The rows of M fall into a few groups, which share some directions, and each row is roughly a mix of its group's hidden directions.
M (119 x 12):
[[-15 -17 -20 -16 -10  -9  -1   7 -31  24 -22 -28]
 [ 25  -1 -13  -1  -1   7   0 -45  -7  11  -1 -34]
 [ -9   4  10  -4  25 -29   0 -40 -13 -26   9   5]
 [-19   0  35  11  -6 -28  -1   8  33 -21   2  -3]
 [-12  17  37  12   0 -22   2  11  29 -28  -4   4]
 [-17  -2  13  -6   6 -25 -44  27   8 -12 -13   0]
 [-11   4  18  11 -19 -27 -28 -15  30 -21  13   3]
 [ 10 -21  34  18   5 -23 -14  -5  20 -15  23  18]
 [ 45   3  -5 -29 -10 -15  -3   7  15  -3 -23  13]
 [ 11   8   6  20 -20  41 -12   4 -18  -2   3  31]
 [-37 -20   0  -1   0   3  25 -22  -6  17  14 -29]
 [ 26   7  24  23  -5  -2 -14 -30  -9 -23  11  23]
 [ -7 -12 -19 -23  25 -24  21   6  -4  14 -13 -32]
 [ -2  21  -8 -19  -7  23  17 -28  -9  -6 -31 -25]
 [ 11   0 -19 -21  12 -22 -13  25  23 -19 -30   1]
 [ 39  14   3   7   1   6 -18   7   7 -17  -5  41]
 [  7  11  11  16   1  38 -12 -16   2 -24   8  34]
 [-22  10  -6   2 -15  38   2 -10  13 -22   6  34]
 [-19   9   5  34   3 -15  -7  23 -39  15   4   0]
 [ -9  -9  -8 -17  23 -30  15  -9   5   3 -12 -41]
 [-23   6  -4  38   1 -28   0  16 -30 -13  -9   4]
 [ 16 -10 -14   0  15 -44   4  -1  19   7  -2 -32]
 [-13  -8  -6  28  14 -29 -24  33  10  13   3 -12]
 [ 24 -15 -13   6   6 -47  -3  11  21  13  16  -3]
 [ 12   2  10 -46  11  -8  32  -8  -7   9   3 -20]
 [ 19  15  16 -42   2  26  16   6  -5   3   8  24]
 [ -9  28   5 -16 -18  46   8 -10 -12   0 -13  10]
 [  3  14  -5   7 -10  41  -4   5  -9  -6   8  44]
 [ 14 -12 -16  17   9 -43 -12  28  18   5   9   5]
 [  3 -15   1   1  12  13  15 -46  14  17  25 -13]
 [-11   0  28 -24  10  -3  19  16 -19  -3  21 -34]
 [ 11   1   0  25  -9  11  11 -47   9   0  28   8]
 [-44 -10 -11  25 -11  12  -8  18  14  -1  22  10]
 [ -3  38  16   0  -5 -20   2   0 -25 -22 -14  28]
 [  7   8  14 -34 -10  38  24 -23  -8   6  -4   0]
 [ 20   3   2 -32  -9  -6  19   0  19  41   7 -15]
 [ 18  -5 -24 -18  23 -29   7  21  -2   9 -19 -26]
 [-18 -21   6 -24 -20  -8  -2  35   1  13 -11 -29]
 [-25 -25  -4  29  14  -2 -15   1  -1 -10  23  33]
 [ -7   3 -12 -22   1  -9  20 -35   0  24   1 -35]
 [-25  -3  -3  -5   4  28  18 -22  11   9  -6 -41]
 [ -7   3 -16  22  -5  20 -13  21 -13 -17  -8  43]
 [  0  13 -28 -16  15  31  14   2 -36  13  -9   9]
 [  8  -8 -12 -13   3 -10  -8  51   6  21 -19 -11]
 [ -2   6   7  33   1  24 -10 -11  -7 -26   3  39]
 [ 13   8  11  17   3  34 -10 -19   4 -23  10  35]
 [  6  15 -20  -4   1  48  10  -8 -17  14  10  22]
 [ -8  23  25   5  25  10   2  -4 -41  -6   6 -22]
 [-18  -7  29  20 -22  33  -2   4 -21   2  21  11]
 [ 28 -12   1 -24  -6 -38  17  -8  19  16  14  -8]
 [-41   8  13  -8  -2   5  22  31   7   2 -22 -15]
 [-30 -15 -28 -16  -2  31  13   5   2  26   7 -12]
 [ -8  -9  -1  32   7  -1 -21  11  -2 -17  25  38]
 [  4  -3  -2 -43 -20 -15   8  26   7  14 -13 -24]
 [ 19  25  -3 -31 -18  14  19  -9   4  22 -17 -22]
 [  3   9  -4 -18  -4 -19  12  -6   1   4 -33 -46]
 [-15  20  17   8   8  12  27 -11 -34  -6  26  16]
 [ 45   1  -1  -7   0 -20   6  -8  18  12  33   3]
 [ 15 -14 -11   3   7 -53  -1   3  18   7   4 -21]
 [ -5 -20 -33 -18   2  11  -7   0 -35  27  -8 -12]
 [ -1  30  11 -16  -5  44   9  13  -2 -16 -13  18]
 [ -1  14  21  15   2 -11   3  22  -7 -31  -1  41]
 [ 21  36   8 -26  -1  32  16  11   8  -6 -14  -5]
 [ 11 -16  16  -9   8 -27   5 -22   6  17  18 -39]
 [ 21  26   9 -27 -10  18  12  12   0  14 -23 -29]
 [ -5 -25  16  48  -6  -7  -4 -12 -17  12  17  -4]
 [-34   7  11   0   7   2  12  25 -10 -16   5  41]
 [  5  14   7  25  22  -2  15 -10 -14 -15  32  32]
 [  6  19   0  -4   8  26  14 -38   4   5  -9 -36]
 [-20 -36   8  18   7 -13  -8 -17 -11 -15  24  24]
 [ 25   0   9  23 -11   4 -35  -1  -8 -21   8  32]
 [-14  18   9  -1  -9  52  -2   4 -14  -3  -3  25]
 [ 11 -25 -19  -8   3 -22 -10  44  -8  16 -13  -5]
 [ 16 -42 -16   5  18  26  -1  -9   5  16  16 -17]
 [ 33  -3  -8 -39   7 -23  21 -11  12   5 -15  -4]
 [ 15  15  25 -19  23  17  21 -23 -29   3   9  -1]
 [-27 -30  16  -4   6 -28   5 -27  -9 -16  -4 -21]
 [-21  -1 -16  37  11 -25 -26  17  -1 -15 -11  -9]
 [  5  -8   3  22  -7  -6 -34   9  26 -32  15  20]
 [ 25 -24 -15   8  -1  20 -10 -34   7  12  13 -27]
 [ 37  -9 -25  11   4 -11   1   1  10  -5  23  35]
 [ -5   6   0  15  -2  30 -10  15  -5 -13  14  48]
 [-18   5 -25 -13  -2  45  16  -2 -13  21   7   7]
 [ 45  -4   1 -17  -5 -10  -9  10  17 -16 -21  23]
 [-38  -9   8  17   1  18 -10 -20 -26 -27  -8   7]
 [-10 -13  -7 -23  -8 -12 -17  36  16   0 -25 -25]
 [  7  29 -15  26  27   6  -5 -23  -1 -12  10  29]
 [  2  32  -7 -12  -9  34   8  20   2 -15 -20  27]
 [-16 -27  -9  -8   4  20  25  17   9  29  -3 -29]
 [-10  21  24   3  17  19  17  -8 -42  -8  12   9]
 [-14  32  16  17  10   5  -9  18 -40 -17  -3  -3]
 [ 23   8  -6 -11  14 -31  -5   0   3   0 -26 -40]
 [  2   7  -6 -16  27 -10  14 -27   9   2 -11 -44]
 [-11 -29  10 -29 -28   2   7  10  10  17  -6 -31]
 [-15 -15   0 -28   4 -17  31   1 -20  29 -11 -20]
 [ 24  34  10 -28   0  30  17  10  10  -1 -10  -9]
 [-22  -5   6  28   6  16 -21  19  -9 -17  13  36]
 [ -7   4   3  29  14  30  -1 -37  -2  -2  21  18]
 [ 15  -4 -21 -22  13 -23 -10  16  27 -17 -30  -1]
 [ -7  19  -5  -9  10 -21 -13  29 -25 -18 -16  30]
 [ 26 -13  -3 -31  -7  14   3 -25  37 -11  -8  -2]
 [  3   7  27  22  -2  20 -12   9  21 -21  16  34]
 [ -5  19  15   4  34   8  13   7 -13 -22  33  19]
 [ 25 -23  -4  -7 -15  10  -3 -27  43  -7   5   5]
 [ 18  20  -5 -33 -12   8  22 -12   6  20 -19 -27]
 [-22   7  24  16 -22  18  -5 -36  -9 -13  14  18]
 [ -1   7  21  17  -2  23  -6  10  25 -14  23  37]
 [ 44  12  -2  -5  -2 -18   4 -19  17   6  32  -2]
 [  4   3  -4  34   4  12   4 -46  -2  12  22  11]
 [ 23   4 -11   3  -6  24  -1 -44 -12   9  -3 -27]
 [-10 -14  11  51  -3   7 -10 -18 -11  10  22   0]
 [-18 -19 -24  -9   0 -32  16  -1  13  26   0 -27]
 [  0 -34   4  13   5 -38  -8 -20  -2  13  23 -17]
 [ 17 -11 -30 -20  12 -18  -6 -24   7  20   7 -30]
 [ -4 -14  -1  39 -26   4 -21  16   8   6  14  28]
 [-35 -21   7  22   5   9 -11 -23 -22 -22   6  13]
 [-38  -5  18   2  -3 -33 -11  -7  12 -25  13  13]
 [-29  -6  -9  21   3  18  -9  -8  -3 -13  15  44]
 [ -5  20  -2   6  -8  42  -5  15  -6  -7   1  40]]

One row of each group comes first, with its name. Which group is each row after those in?
[ 39  14  -3  11  -4  13  -7  10 -15  -3   7  42] | L
[ 10  27  21 -13  25   6  11 -18 -31 -16  -5 -20] | G
[  2 -29   8   9   7 -35  -5 -26  -2  10  21 -27] | E

[ -1   5   9  33   8  29  -9 -23  -5 -21  11  29] | G
[  4 -35   7  16  -8  23  17  -9  25  16  22 -16] | L
[ 17 -22 -36  -8   0  23  -5 -14 -20  27  13  -1] | L
[-17 -14 -22 -10  -2 -36  11   9   8  22  -8 -31] | G
[-16  -2 -12  -8   5   4  14  42 -10   5   7  39] | L
[-18 -22  34   8 -29  28  -6  17 -11  -2  12  -5] | G
[ -4   7  22  22 -27  34 -10  -8   5  -5  16  28] | L
[  3  -4  19  20  -4  -7 -21  22   8 -25  12  40] | L
[-19  24 -13 -12 -15  10  -5  31   3 -26 -15  27] | G
[ 10 -20 -13 -17 -12 -22 -17  20  26   3 -28 -21] | G
[-15 -19  -6  17   2   8  -3 -44 -26 -24   3   7] | E
